[[ 11.7 -50.7]
 [-10.6  13.3]
 [  3.9  17.6]
 [-46.6   5.2]]
->
[-50.7 -10.6]

[[ 33.7  -6.6  26.4 -12.4 -61.9]
 [ 15.9 -32.0  -1.9 -59.7 -14.8]
 [  0.0  19.9 -11.6  23.4 -16.4]
 [ -4.8  11.3  17.2   4.2  32.1]]
->
[-61.9 -59.7 -11.6  11.3]

[[  0.7  -8.4 -17.3 -24.3]
 [-32.7 -61.1  20.5 -57.4]]
->
[-24.3  20.5]

[[ 31.2 -24.4 -35.4]
 [-19.3  26.4 -14.6]
 [-30.7  45.9  14.7]
 [ 30.1  -8.8  11.3]
 [ 48.3  42.8  -0.6]]
->
[-35.4  26.4 -30.7]

[[  8.7  -1.1  52.5 -19.4]
 [-13.1   0.4 -51.2  21.4]
 [-52.8   2.9  11.9  48.7]
 [-18.2   0.0 -45.3  26.3]]
->
[-19.4 -51.2   2.9 -18.2]

[[ 32.6 -24.9  -5.8]
 [ 47.4 -23.6   2.7]]
->
[ -5.8 -23.6]

[[ -4.7  11.5  26.1 -20.4  48.6]
 [  6.2 -17.0   2.9  42.2   7.7]]
->
[48.6 42.2]

[[ 65.4  -3.8]
 [-27.0  22.2]
 [-14.1  -3.9]
 [-14.4  31.0]
 [-37.6   4.3]]
->
[ -3.8 -27.0]

[[ 58.6 -17.1  53.6 -61.1]
 [ 54.2   0.8  51.1 -59.1]
 [ 57.8  15.3 -36.5  -3.2]
 [ 44.7 -10.0 -59.5 -56.1]
 [ 59.4  -6.6 -58.2 -56.1]]
->
[-61.1  51.1  15.3  44.7]
---
[[ -3.3 -25.3 -61.6  65.4]
 [-50.0  66.7  18.7  -9.0]
 [-35.8  10.2 -43.4  56.5]
 [-29.1   0.6 -54.5  67.3]]
->
[[-50.0  66.7  18.7]
 [-35.8  10.2 -43.4]]

[[-20.2 -14.5  -5.2 -11.6]
 [-49.8  10.3  16.5  29.9]
 [  9.2 -30.6 -10.2  15.4]
 [ 34.7 -17.2  -4.8   8.2]
 [ -5.5  46.7 -28.6  -7.5]]
->
[[-49.8  10.3  16.5]
 [  9.2 -30.6 -10.2]]

[[ 47.8 -56.8   8.3 -52.2]
 [ 46.5 -55.4   6.8 -51.3]
 [ 23.6 -31.6 -19.0 -33.0]]
->
[[ 46.5 -55.4   6.8]
 [ 23.6 -31.6 -19.0]]

[[-21.2 -29.4 -40.3]
 [ -7.8 -34.4  -8.3]
 [ 13.3  -2.8   8.5]
 [-45.0  49.6  22.3]
 [-44.0 -35.4 -53.5]]
->
[[ -7.8 -34.4  -8.3]
 [ 13.3  -2.8   8.5]]

[[-31.7 -43.6   3.2]
 [ 11.8 -61.3  -3.4]
 [ 27.4  45.2  16.9]
 [-19.6  19.8 -14.5]
 [ -7.9  19.7  -4.7]]
->
[[ 11.8 -61.3  -3.4]
 [ 27.4  45.2  16.9]]

[[ 51.8  52.6  41.8 -52.1 -54.3]
 [-12.0 -36.9  53.3 -52.9 -47.6]
 [ 49.4  54.1 -51.9  53.5  51.8]
 [ 52.0  52.4  55.3 -53.4 -53.8]]
->
[[-12.0 -36.9  53.3]
 [ 49.4  54.1 -51.9]]

[[ 57.9  53.6 -55.1 -56.9 -51.8]
 [ 60.6  52.1 -57.8 -55.4  57.5]
 [-54.6 -56.2  57.1  60.7  57.7]
 [  8.1 -54.9  53.4   4.0  53.0]
 [-41.3  51.1 -55.8  18.2 -59.2]]
->
[[ 60.6  52.1 -57.8]
 [-54.6 -56.2  57.1]]

[[  0.7  -1.5   1.9  19.2  44.8]
 [ 12.6   9.7  13.3  28.6  35.5]
 [  7.1   9.3   8.8 -14.7 -48.3]
 [ 16.3  17.4  14.8  -4.3 -42.2]]
->
[[12.6  9.7 13.3]
 [ 7.1  9.3  8.8]]

[[-14.9 -47.0 -48.7 -51.0 -53.2]
 [-40.7 -32.2 -48.7 -49.8 -50.1]
 [ 46.8 -50.9  50.7 -17.9 -34.6]
 [ 54.7  16.1  49.6  49.7  52.4]
 [ 38.8  47.2  47.9  49.4  50.6]]
->
[[-40.7 -32.2 -48.7]
 [ 46.8 -50.9  50.7]]
